Where one turn sends some rows of the set: a few examples, then the rows asked:
Risu: 0,-5,62,-35,-24,-29,-18,37,-44,-14,-22,-9
budel: 15,-4,47,-18,-40,-27,-45,20,-24,1,1,-11
fota: 0,1,-1,19,2,-18,-2,12,-17,1,-79,-46
vupuv: 3,18,-37,15,-6,-13,13,17,-13,-20,-59,-20
lif: -1,22,-18,23,-1,-6,5,9,-8,-12,-70,-34
rufa: 2,-15,-24,0,1,-20,-6,20,-14,21,-56,-46
vut: -17,-12,-33,-3,-8,-7,3,26,6,-4,-56,-27
berev: -7,6,46,-24,-34,-34,-19,26,-8,-35,7,11
ror: 12,5,-17,18,5,-30,-1,13,-27,-16,-75,-41
funak: 8,45,33,-19,-22,-15,-14,21,-33,-50,-10,4
begad: 6,14,-41,8,1,-12,-2,11,-6,1,-48,-36
kez: 0,-4,-21,9,6,-23,-16,11,-8,-16,-72,-50
Pubit: 7,10,57,-15,-21,-48,-36,15,-20,-45,-6,-9
pem: 9,-14,65,-23,-26,-36,-12,14,2,-9,-6,-5
Laf: 10,8,32,-17,-46,-15,-36,22,-14,-5,12,5
Lito: -9,-23,63,-34,-2,-23,-15,21,-31,-15,-10,-12
Zafak: 16,24,57,-19,-12,-35,-30,19,-48,-41,-28,-20
mem: 3,33,31,-15,0,-10,-14,1,-21,-55,3,0
Rokuz: -14,-14,-4,8,-8,-9,10,25,-11,15,-72,-32
zan: 24,4,67,-11,-15,-45,-25,0,-5,-28,-14,-17
mege: -22,-4,21,-32,-24,-36,3,6,-18,-25,12,14
Tula: 21,28,28,-7,-39,-18,-44,10,-17,-22,9,-2
Biva: -10,-12,-27,2,-14,-11,22,33,-12,4,-57,-13
fov: 22,28,46,-7,-20,-32,-16,-4,6,-42,-1,-2
Pev: 11,3,-28,9,7,-22,-12,9,-15,5,-58,-50
kan: -2,-12,-27,-3,-8,-15,-1,35,-17,12,-66,-37
tikef: -15,-26,45,-32,-14,-54,-11,5,-33,-14,-5,-10
sifir: 25,15,44,-7,-32,-31,-54,9,-26,-16,-2,-17
sukem: -9,15,38,-36,-34,-10,-2,39,-29,-24,-4,15
zofab: 7,9,45,-20,-31,-22,-3,12,13,-23,6,12
zela: 8,-1,-25,5,-1,-21,-10,25,-23,1,-71,-47
rok: -12,-26,-17,-3,-1,-21,-8,24,-5,3,-68,-44
vidi: 8,14,-37,9,-3,-13,-5,23,-16,-9,-64,-39
Zorer: -6,9,-38,8,-1,-10,-5,13,3,-22,-59,-33
zolak: 10,9,58,-15,11,-31,-29,1,-37,-44,-16,-25
Geduz: -3,-7,60,-24,-28,-45,-28,26,-17,-29,-4,-3
suma: -16,1,36,-33,-13,-3,1,22,-15,-27,9,13
zabu: 3,23,43,-15,-28,-38,-27,16,-11,-51,3,4
kiru: -5,26,16,-16,-13,-41,-9,-12,-22,-51,8,2
vaba: -13,7,-21,12,-11,3,17,21,-2,2,-62,-20
gukam: -2,-24,-8,4,-3,-28,7,28,-25,7,-74,-36
tego: 2,4,40,-17,-3,-60,-24,-14,-37,-41,-10,-21
zino: -2,4,-39,1,-11,-7,3,32,-10,3,-58,-28
led: -3,-4,-37,-2,-5,-10,4,22,-4,16,-45,-31

sukem -> funak
Biva -> vupuv
And these:
zela -> kan
Tula -> sifir
lif -> fota
Geduz -> berev
tego -> tikef
zofab -> fov
zolak -> Lito
kez -> rok
rufa -> led

Where one turn sends some rows of the set: a few examples, then the rows asked:
getak: 38,15,8,3,-49,22,25,-8,-12,2,24,-2
Ziv: 39,-30,19,13,-23,-2,4,15,3,17,6,-8
tenu: -40,41,-42,23,-21,17,5,-5,35,-12,3,-6
Mono: -13,5,-16,4,-6,14,41,32,45,-23,26,-23
bazun: -30,8,-16,-4,-24,12,-11,-36,8,30,-24,-15
vopo: -45,1,-5,19,9,6,51,12,5,6,9,-35
raku: 10,-33,10,1,-4,3,-19,14,19,-2,24,-33
Tudul: 50,4,-11,23,-25,-10,38,9,8,17,7,-2
maf: -13,1,-7,18,-12,46,11,-26,11,36,-36,-25
poz: 3,-4,-5,34,-63,44,19,9,10,30,-17,12
bibi: 16,11,-12,8,-30,24,64,-5,23,-12,29,-12
taluz: -25,25,-18,48,-38,10,0,10,50,48,0,-14
dite: -35,6,2,21,13,13,9,50,-5,26,9,-31
mip: -9,11,-9,51,-21,45,18,3,38,48,-21,-26
duzok: -17,-17,8,12,-35,59,-22,5,5,22,-7,0
nef: -37,23,-23,15,-40,-9,-19,-15,32,37,-1,-8
Dur: -8,16,4,21,-28,10,-9,41,-26,44,23,-28
Kas: -3,18,-5,21,-57,2,20,-2,-31,37,31,-30
Laso: -44,12,-15,5,-9,43,-28,-4,20,-5,6,-11
vafos: 23,10,17,-5,-36,11,-22,30,-10,-1,15,-6
zotu: -10,4,3,-4,-10,6,-13,55,25,-17,17,-19
tiba: 29,23,-38,17,-5,-10,35,2,29,-1,28,-24
Nes: 4,0,-26,3,7,-2,0,5,35,-13,39,-43
Ruza: -26,8,-9,19,-34,-1,57,-21,-12,12,23,-34
lovu: -12,32,-36,41,-55,19,36,3,27,10,-12,9

raku -> tiba
taluz -> maf
dite -> Ruza
And these:
bibi -> vafos
duzok -> tenu

Where one turn sends some rows of the set: a few examples, then the rows asked:
nute: 19,6,10,-24,-31,8,-21,22,2,-7,5,-11,44,27,-15,-7,-6,-35,-8,0,0,34,-48,-8,-20,5
tem: 9,3,-32,36,-71,32,19,-25,9,11,-24,43,-16,9,-1,40,24,-6,-10,7,-20,0,-19,-40,17,21
bipeb: 1,26,29,37,-49,-5,-3,-22,-31,20,-9,-16,44,-28,-2,32,9,-30,-2,10,-19,24,16,8,13,-6
Pabov: -11,20,-1,27,-2,26,16,-30,23,14,-32,-21,-42,5,16,-31,-20,-15,-25,17,-21,-7,5,-48,-13,-4
tiv: -15,25,20,-29,-60,1,-15,12,20,8,-10,28,43,22,-11,11,-18,-18,19,-32,9,21,-4,-4,3,-12
Zigub: 36,-9,-34,55,-57,-3,4,12,-31,-10,-8,8,17,29,38,-11,15,-38,2,19,2,17,-21,-22,-36,4
fodeg: -19,35,-8,16,-8,20,19,-27,22,7,-22,-10,-38,-8,22,-39,-21,-18,-8,24,-19,-12,11,-47,-7,-8
lumak: 17,-16,11,-43,-14,-9,-38,-10,1,-7,-6,42,18,25,-23,-2,-31,-31,14,1,0,13,-21,-12,-20,0
vone: 18,-15,-10,47,-58,18,37,-29,-1,28,-46,37,6,38,43,12,-16,-35,-19,-21,-5,-14,-6,-15,-1,-4
Veb: -14,34,3,30,-33,36,22,-2,-28,-27,-1,12,-17,-4,16,15,8,-10,-32,38,-38,7,7,-42,-24,5
selev: -1,9,-41,34,-68,31,25,-18,-1,7,-10,43,-13,-17,-1,31,30,-7,-7,5,-18,6,-21,-38,11,20
mas: -31,7,11,-5,-12,-6,-34,28,14,-4,-13,12,23,10,-40,-1,-4,-13,11,-29,-6,25,-21,-11,-41,-4
nad: 5,5,-18,47,-63,-21,17,-11,-20,12,-12,19,18,-7,35,12,-10,-20,13,-36,37,0,21,-5,17,-13
Fafon: -1,7,-40,25,-15,3,14,-42,18,9,4,12,-15,-14,-4,0,-8,-26,1,14,5,-39,-11,-32,47,17
nunok: 40,4,5,5,-60,-11,-14,-40,9,38,-47,20,13,-7,-3,5,13,-33,38,45,-23,18,-6,-9,6,-3
kisa: 21,-25,17,36,2,-8,32,-32,-15,17,-39,27,-16,9,20,21,-16,-18,-27,-7,12,-38,17,0,5,-1
gaki: -4,-3,-31,36,-7,5,6,-48,20,12,-5,14,-21,4,-11,9,-15,-21,-8,3,1,-42,0,-34,43,20
zok: 12,-2,-3,38,-34,6,-22,-35,-12,36,-27,-16,17,-8,7,-26,-2,-51,6,20,-45,42,-12,-18,-42,-6
nuf: -10,32,16,39,-36,39,24,0,-20,-19,-12,-1,-14,13,13,28,9,-4,-43,30,-34,5,7,-38,-13,7
vopa: -10,17,8,53,-19,-24,4,27,-6,-3,-20,5,-8,5,19,-15,23,-4,18,7,16,-9,41,-10,-47,-10
fik: 7,4,4,70,-31,13,33,12,-3,3,-21,3,21,54,29,14,17,-32,-29,11,-11,-34,0,-6,-14,11
Vune: 5,5,-2,-16,-34,5,-25,21,1,-11,-6,-5,45,24,-21,1,-16,-33,-3,-14,-4,35,-58,-13,-12,0
Ges: -26,5,18,-11,-8,-5,-29,18,18,12,-4,10,20,2,-34,-10,-2,-12,7,-38,4,24,-5,-6,-42,-3
Muk: -18,11,12,45,-13,-26,-33,-32,-1,20,-7,9,26,-2,-22,1,0,-40,32,25,-27,-17,39,-1,-7,1
Fodod: 6,-6,15,-41,-9,-13,-38,2,5,-16,-24,33,12,20,-29,1,-32,-21,16,6,-3,15,-26,-15,-19,-8
duru: 53,-17,-7,8,-16,-30,4,-21,-16,2,-35,14,-23,-2,33,-21,-17,-21,17,29,31,-6,3,-16,-8,-11
Lebub: -16,22,16,-31,-47,-6,-18,9,16,-1,-21,20,37,13,-17,13,-32,-17,17,-32,9,21,-19,-8,13,-18
bibas: 21,-11,15,45,-3,4,33,3,19,28,-58,5,-27,21,19,-9,25,-10,-18,12,-3,-23,-2,-9,-37,4

Zigub -> vopa
selev -> Veb
And these:
tiv -> nute
mas -> Fodod
kisa -> vone
bipeb -> zok
tem -> nuf

Where one turn sends some rows of the set: a few examples, then the rows asked:
Rav: -5,-12,81,25,7,-14,32,36,-3,4,46,-45,25,-55,-27,-4,-1,-7,21,30,6,18,11,12,-55,35,-36,-49
zore: 11,9,67,-16,1,9,26,11,-65,14,-7,30,29,-10,-28,-11,-49,-25,-9,9,12,30,65,-31,-36,13,27,-78
gamub: -20,27,43,8,-29,8,26,-1,-8,-45,43,-16,38,14,-11,-17,-25,16,-23,38,-8,28,55,18,-35,66,-10,-75
tir: -8,31,83,17,-26,5,17,17,-27,9,-32,9,25,-17,-69,16,-18,-10,9,-24,27,19,60,23,-73,10,35,-27
Zag: 8,3,64,-15,19,-11,45,26,-85,-8,5,10,28,-7,-38,-10,-34,-10,-19,13,-2,46,70,-6,-27,15,34,-59
kon: 53,17,81,6,-4,-17,-7,54,-27,-17,33,5,25,-16,-32,40,-31,-50,-8,-18,23,9,22,25,-66,18,-1,-36
Gibep: -15,63,47,17,-17,12,48,-6,-33,12,-25,-5,40,-32,-45,-10,-1,-10,-5,14,26,44,35,-27,-65,-4,11,-76
nas: 9,51,45,10,-22,0,54,-8,-35,-11,-12,-22,59,-29,-45,-8,38,-4,-18,18,34,56,34,-15,-58,1,10,-55
kat: 1,57,57,45,-15,17,-3,30,-4,8,5,-22,16,-34,-27,22,2,-9,-41,-6,15,-1,18,20,-89,12,2,-31
daku: 15,31,51,-16,-19,-50,48,34,-10,-21,6,4,57,-4,-48,2,-15,-21,-12,-1,22,60,70,24,-12,60,-15,-73
Nafut: 29,10,63,21,-9,24,-14,3,-37,-29,43,13,33,-18,5,13,0,-26,-19,28,-2,4,10,-20,-60,5,-24,-80
lumog: 4,39,43,-20,-24,-32,34,32,-22,-19,13,4,41,2,-24,-5,-25,1,-24,-8,9,65,72,40,-6,61,-5,-73
dugu: 2,29,34,-19,-30,-28,17,26,-10,-21,3,6,43,-44,-20,15,35,19,6,-21,29,64,36,21,-31,31,-32,-77
Rezo: -4,-1,85,3,-11,15,4,14,-30,0,-14,2,39,-20,-72,12,10,16,-2,-28,11,23,68,30,-53,21,38,-17
Kunu: -23,26,45,0,-5,-6,31,7,-7,-27,46,-19,28,3,-29,-17,-19,24,-31,24,-31,27,47,6,-26,61,-16,-90
dipof: -6,53,70,-8,-30,4,11,1,-21,0,-4,22,49,-16,-63,-7,-23,5,25,-31,31,23,71,29,-71,26,31,-35
Ziko: 15,26,32,1,10,20,4,16,-48,-36,24,3,55,-16,10,-11,1,4,-39,48,14,0,32,-32,-69,25,-6,-64
bipa: 27,24,40,7,-6,27,-1,9,-34,-8,29,11,29,-23,13,5,-16,-25,-45,27,20,6,27,-43,-62,14,-4,-83
tesa: -12,61,46,24,-20,17,53,-22,-29,4,24,-1,49,-38,-41,-20,-9,-20,2,10,31,57,54,-10,-53,5,9,-89
rasu: 18,8,89,7,5,10,21,0,-64,17,24,25,43,-8,-20,-30,-45,-39,-8,21,-5,29,65,-4,-22,19,6,-74
sibu: 20,-21,86,-13,-36,-15,25,7,-3,-34,53,-5,48,5,-26,-14,-19,-3,9,32,21,-3,55,3,-54,70,-4,-44
vurim: -6,79,49,18,1,1,-3,36,-7,0,21,-17,18,-38,-40,15,-6,9,-16,-26,-3,12,11,32,-86,13,-4,-43
Lagi: -16,16,40,3,-29,-21,12,16,-6,-39,3,20,44,-44,-31,19,44,27,14,-8,13,42,46,17,-44,34,-33,-75
nodok: 7,46,53,36,19,17,8,44,0,12,21,-42,47,-48,-33,6,15,-3,-50,3,15,8,24,18,-70,26,-4,-29
lasip: 3,-8,68,29,-10,-25,52,35,-3,-13,71,-37,15,-59,-25,6,8,-9,6,21,18,27,22,10,-60,37,-25,-60
mutu: 40,0,72,15,-7,8,-9,45,-28,-2,30,9,10,-18,-16,36,-42,-45,-39,-12,29,-1,49,11,-63,25,20,-37
paga: 2,-1,92,2,0,-43,12,53,-24,17,8,8,36,-48,-22,-17,7,13,14,0,-5,13,47,40,-40,50,-30,-26
Kimad: 8,-24,84,14,-26,-5,35,14,-3,-36,53,-27,40,-2,-32,-5,-37,-23,18,45,25,11,51,15,-51,62,-7,-44
mefu: 33,-21,60,6,15,8,7,53,-31,-33,43,2,37,-24,-35,39,-32,-34,-21,-3,44,6,64,8,-61,34,25,-39
lil: 4,-15,85,-18,-4,-29,-3,43,-20,11,1,4,37,-50,-26,-2,16,18,35,-11,8,23,33,27,-41,35,-33,-37

Ziko -> mefu
lil -> dugu
And these:
Nafut -> kon
daku -> Kunu
tir -> Gibep

Where one turn sends some rows of the set: a few examples, then the rows asked:
Pereg: -17,-3,-13,-20,-13,50,-35,35,0,0,-19,53,-3,-33,-7,-35,11,-24,-22,26,-45,2,27
ribu: -7,41,-34,-3,-23,45,-22,13,33,-29,-19,52,-28,-30,-22,0,32,-50,40,-32,27,-7,32
Saf: -26,24,-5,4,-30,19,-70,28,30,-19,-15,23,-50,-37,-31,-24,40,-83,-34,7,-1,-12,35
bazig: -6,-3,-12,-12,3,39,-41,22,-1,5,-43,36,-35,-4,12,1,-4,-46,9,37,2,51,33
teg: -7,2,-7,-34,-6,20,14,32,4,-6,-56,38,-43,-56,8,-36,-3,-39,-7,-3,3,14,22
neli: -37,17,-12,3,-19,28,-32,54,-13,0,-27,22,-32,-60,1,-7,4,-38,-13,54,-16,-4,18
Sim: 0,25,-3,-31,-22,18,-33,27,20,-51,3,31,-38,-41,-15,-39,40,-76,6,-22,17,8,23
zugon: -29,9,5,-22,-15,26,-47,-1,44,-12,-9,22,-33,-18,-10,-5,24,-105,-1,-19,14,6,20
Zise: -23,-17,2,12,-3,28,-24,0,41,21,-18,32,-43,-29,30,-18,-3,45,-13,15,31,5,24
divuk: -31,-9,53,26,-9,8,-39,-26,14,-21,-36,32,-57,-44,-9,15,33,7,-1,-15,27,-1,41
furul: -16,17,60,23,-30,23,-53,-27,25,-14,-19,27,-40,-15,-18,1,24,24,-5,11,14,-13,14
Giv: -6,7,-31,18,-43,25,-50,17,61,-4,-20,46,-35,13,1,-16,16,-65,9,-15,16,-8,16
Sodi: -22,9,24,15,-28,26,-37,10,18,-5,-31,60,-39,-24,25,2,9,52,-1,24,15,-5,25
Madib: -11,24,29,22,11,10,-37,-22,27,-12,-4,36,-39,-38,-27,-22,10,26,10,18,38,-23,7
borit: -4,32,-9,18,-57,68,-41,44,2,-22,9,26,-18,-29,-18,2,40,-43,-5,-13,29,-4,24
vik: -26,26,-17,10,-26,52,-57,20,4,20,1,-8,-54,-31,-19,7,30,-51,1,-34,25,22,54
mirit: -33,-3,-2,-30,-29,41,-23,10,28,21,-41,-5,-42,-24,13,-4,-3,-45,0,21,-29,29,17
tas: -6,45,-21,-18,6,31,5,13,-7,-25,-44,15,-20,-35,33,-9,23,-30,-8,13,-17,15,30
fibeg: -37,-32,44,25,-9,8,-31,-17,16,-31,7,26,-24,-49,18,-4,42,6,-12,-20,10,-14,28
radud: -43,-4,15,15,-14,37,-30,-9,26,0,-39,43,-42,-38,27,25,19,41,1,11,14,5,45
guni: -38,-20,4,4,-14,27,-30,12,25,4,2,25,-45,-53,30,-15,13,56,3,11,9,7,33
defot: -15,35,2,-17,5,34,-55,1,22,-1,0,11,-34,-13,-19,-8,20,-95,-6,-7,32,17,23
bifer: -4,59,8,-23,-22,7,-43,20,6,-37,-3,13,-45,-30,-6,-34,37,-73,-11,-19,10,-2,20
febit: -13,28,-10,9,-26,10,-28,28,3,14,3,4,-45,-24,25,-28,20,-59,-23,-58,26,-9,26
zogel: -28,21,-36,10,-27,-2,-64,36,26,8,4,40,-53,-27,-11,-43,19,-46,6,-31,-12,-25,35
zutal: -27,16,11,-2,5,22,-23,-8,26,13,-20,54,-33,-30,22,-13,-2,53,9,8,18,-9,23
deni: -7,17,-16,0,-19,47,-65,25,30,-25,5,20,-29,-32,-37,-33,45,-73,-33,11,10,4,34
siluz: -3,-9,11,24,11,14,-28,-34,54,-17,5,6,-33,-22,5,-33,20,20,-4,9,32,-3,9
seto: -43,-16,22,9,-14,28,-11,8,13,-4,-12,36,-32,-52,47,13,13,36,0,2,27,1,26
Bug: -28,-43,17,27,6,1,-52,-10,32,-22,20,17,-47,-45,2,-23,26,14,14,8,25,8,27

zugon -> Saf
Zise -> guni
fibeg -> divuk
And these:
mirit -> neli
Giv -> zogel

